One turn sends every row of this set to another row. A few are shown first. Where does it send the rows asked after them?
j612: [-1.49 -1.66 -0.34  0.16  2.83  0.03  0.69  0.46  4.26  4.60  1.50 -0.83
  0.76  0.72  2.20 -0.33  1.81  0.53 -0.97 -1.36  0.88  1.61 -0.45 -0.87
  1.55 -0.53  1.66 -1.25]
j137: [ 1.01 -0.70 -0.75 -1.56 -2.78 -0.63  1.38  1.95  0.75  3.18  1.89 -0.81
 -0.88 -2.29  2.34  2.37 -2.91  1.24 -1.89 -0.37  1.27 -1.52  2.08  2.40
  1.67  0.82  0.14  0.43]
j556: [-0.32  2.21 -1.42 -2.65 -0.48 -0.35 -2.51 -1.41  0.37 -2.60  0.11  0.75
 -1.38  1.53 -0.36  1.13 -2.21 -0.86  1.39  1.61 -2.45  1.99 -0.03 -1.18
 -2.14  0.75  0.21 -0.04]
j116: [ 0.21 -1.58 -3.16  1.06  0.05  1.91  0.88  1.44  0.46  0.43 -0.19  2.58
  0.12  0.12  0.93  0.62 -0.11 -0.66 -0.24  2.48  0.24  1.84 -3.73 -0.30
 -0.30  0.52  4.06  1.10]
j568: [-0.08  2.11 -1.56  1.01  0.76  2.46 -1.37  0.52 -0.67 -2.52  0.46  0.21
  0.89  2.36 -2.38  0.27 -1.38 -2.01 -0.71  1.46  0.70 -0.42 -3.68 -0.66
  0.95 -0.04 -0.29 -1.71]
j175: [-2.05 -1.53 -1.34 -1.41 -1.62 -1.23 -1.63 -1.04  3.11  3.47  1.46  0.86
 -1.15 -0.77 -0.43 -0.58 -3.84  0.16 -2.79 -0.58 -0.04  1.13 -3.09 -0.36
  2.06  0.68 -0.55  1.14]
j371: [ 2.42  1.58  0.53 -1.10 -0.31 -1.67 -0.22  0.95  0.72  0.40 -0.33  2.07
  2.06 -2.01  4.78 -1.12 -1.69  0.63 -2.55  1.37  1.31  0.44 -1.78  2.00
  1.61 -1.98 -1.02  0.98]
j582: [ 0.52  2.19 -1.34  1.28  2.26  1.92 -0.93  0.54 -0.92 -2.76  0.57  0.27
  1.77  2.71 -0.74  0.30 -1.90 -1.67 -0.86  1.54  0.10 -0.35 -3.20 -0.60
  0.86  0.76 -0.31 -2.68]
j107: [-0.18 -0.80  2.83  1.91  3.07 -1.72  0.41 -0.57  3.62  0.33  1.54 -1.76
  0.71  1.84  2.17  0.86  0.71 -1.00 -0.32 -0.65 -0.16 -0.88 -0.40  1.93
  1.18 -2.28  0.28 -3.19]
j83: [ 0.52  3.17  0.30 -1.96 -0.53 -0.62  1.36 -1.67 -2.63  0.09  2.65  1.11
  0.95 -1.12  0.91  0.78  2.98 -0.43  0.75 -0.20  0.12  2.00 -0.66 -1.89
  1.95  0.48 -1.90  0.18]
j933: [-2.14 -0.75 -0.02 -1.04 -1.49  1.78  0.14  0.62 -0.80  3.96  0.43 -0.78
 -0.25  2.67 -0.41 -3.16  1.75  0.13 -2.37  0.80 -0.67 -1.79 -0.94  2.07
  1.82  0.42 -1.49  0.18]
j751: [ 0.04  1.74 -0.86 -3.24 -1.36 -1.46  1.24 -1.84 -1.23  0.86  0.14 -0.81
 -0.14 -0.28  0.33  4.12  1.22 -2.08  0.85 -2.49  0.61 -0.97  0.02 -0.42
  2.35  0.02 -2.51 -0.86]
j745: [ 0.13 -1.72  2.33 -0.34  2.36 -2.33  0.15 -1.13  5.30  1.39  1.86 -0.08
 -0.90  0.17  3.08  0.60 -0.32 -0.78  1.14  0.18 -2.17  0.80  1.01  1.38
  0.55 -1.66  0.15 -1.76]
j875: [ 2.93 -4.08 -0.42 -0.24  1.12  1.50  0.42 -0.04  0.01 -1.89 -0.59  0.72
 -2.70  1.68 -0.13  2.81 -1.17  0.55  1.03  1.43 -1.03 -0.47 -0.52  3.00
 -1.06 -0.67  1.36 -1.56]
j171: [-2.55 -0.17  0.31  0.44  1.70 -1.99  1.10 -0.23  4.43  3.16  2.01 -0.21
  0.22  0.12  3.21 -0.79  0.47 -1.04 -0.18  0.83 -1.59  1.67  1.35 -0.46
  0.04 -0.66  1.67  0.05]
j570: [-0.46 -1.21 -2.64  0.52 -0.94  2.00  0.82  0.74 -0.04  0.16 -0.17  2.23
 -1.25  0.42 -0.56  0.64 -0.13 -0.60  0.08  2.99  0.18  2.05 -3.73 -0.16
 -0.45 -0.18  3.90  1.75]
j884: [-0.11  2.26 -1.88 -2.32 -0.15 -1.03 -2.24 -1.29  0.29 -1.94  0.05  0.98
 -0.94  1.71  1.37  1.20 -1.87 -0.74  1.29  0.83 -2.75  2.09  0.63 -1.29
 -2.50  1.81  0.89 -0.72]
j785: [ 0.88  0.64  0.27  0.46  0.81  0.98  2.26 -0.42 -1.81 -1.83  3.12  1.22
  0.71 -2.90  1.61 -0.14  0.44 -0.89  0.82  0.65  0.54  1.12 -2.48  0.16
  1.49 -2.53 -2.95  1.22]
j465: [ 0.92  3.04  0.28 -1.98 -0.01 -0.61  0.21  0.44 -2.03  2.41  1.15 -0.33
  1.17  1.47  4.76 -1.10 -1.70  1.29 -2.87  0.08  1.39  1.80 -0.67  0.46
  2.03 -0.05 -2.35 -0.35]
j665: [-0.25 -0.85 -4.22 -3.29 -0.50  3.45 -2.38  0.93  0.15  0.71 -0.99 -1.28
 -1.50  2.24 -0.93  1.28  0.17  0.39  0.97 -2.31  0.23  0.93 -0.83 -0.46
 -0.64  0.92  0.00 -0.25]
j438: [ 0.76 -1.69 -1.94 -2.00 -0.11 -1.34  2.91 -1.98 -0.76  1.19 -0.33 -0.32
 -2.74 -1.55 -0.17  3.98 -0.73 -0.82 -1.19 -1.26  1.17 -0.25  1.95 -0.59
  0.50 -2.40 -1.60  1.10]
j162: [ 1.55  1.81  1.21 -1.36 -3.46 -2.25 -0.40  0.03 -1.73  1.83  2.02 -1.64
 -1.10  1.08  4.02  2.04 -1.73  0.97 -1.35 -1.61  0.78 -0.12  1.42  2.06
  1.07  0.45 -0.53 -1.83]
j152: [ 0.21 -1.30 -4.43 -2.43  0.35  3.28 -1.74  1.57  0.22  1.09 -0.90 -1.61
 -1.01  2.30  0.16  1.94 -0.45  0.16  0.90 -2.88 -0.02  0.21 -0.09 -0.13
 -0.58  1.72  0.11 -1.31]
j725: [ 2.00 -3.38 -0.24 -1.08  0.20  2.26  0.09 -0.27 -0.41 -2.01 -1.01 -0.10
 -3.12  2.31 -1.22  2.75 -1.06  0.34  1.30  1.35 -0.48 -0.22 -1.44  3.10
 -0.62 -1.37  0.62 -0.96]
j558: [-0.79 -1.28  1.55 -0.18  0.93 -0.39 -2.73 -1.65  0.82 -0.78  1.35 -1.71
 -0.07  0.22 -1.80 -1.11 -1.40  3.46 -3.68 -1.68  1.30 -0.32 -2.29  1.60
  0.31 -0.74 -1.48 -1.13]
j106: [-2.81 -0.53  1.57 -1.71 -2.00 -1.41 -1.23 -1.13  1.19 -0.06 -0.07 -0.55
 -0.21 -0.73  1.83 -2.12  0.64  1.94 -0.27  0.49 -1.68 -0.11 -1.69  3.97
 -1.75 -0.36  0.29  2.34]
j347: [ 3.86 -0.70  0.09 -0.23 -0.49 -0.17  0.24  1.67  0.67  1.41  0.56  1.12
  0.90 -2.58  1.05  0.23 -1.17  2.07 -4.13  0.74  2.61 -1.88  0.80  1.87
  1.79 -1.54  0.15 -0.36]
j996: [-0.04 -0.50  0.26  1.24  2.60  0.03 -0.95  0.68  3.70  2.64  2.12 -1.79
  1.00  1.94  1.32 -1.00  1.66 -1.16 -1.06 -2.33  0.33 -0.85  0.81 -0.45
  1.85 -1.59 -0.54 -3.38]
j149: [ 1.63 -2.04 -2.12  1.08 -0.15  0.33  1.66 -0.19 -1.01 -0.21  1.02  0.58
 -1.19 -3.27  0.81  1.29  0.77 -0.70 -1.19 -1.98  2.49  0.21 -1.29 -0.36
  0.41 -4.51 -0.80  1.73]
j509: [ 1.22 -1.20  2.01  0.11 -3.35 -2.39 -1.66 -2.14  0.94  1.67  1.05  1.61
 -2.39  2.20 -0.53 -0.60 -1.17 -1.60 -1.85  1.33 -2.04 -1.66 -1.37  1.84
  2.08 -0.99 -0.64 -1.63]

j612 -> j996
j884 -> j116
Now these:
j149 -> j751
j570 -> j665
j465 -> j347
j509 -> j106

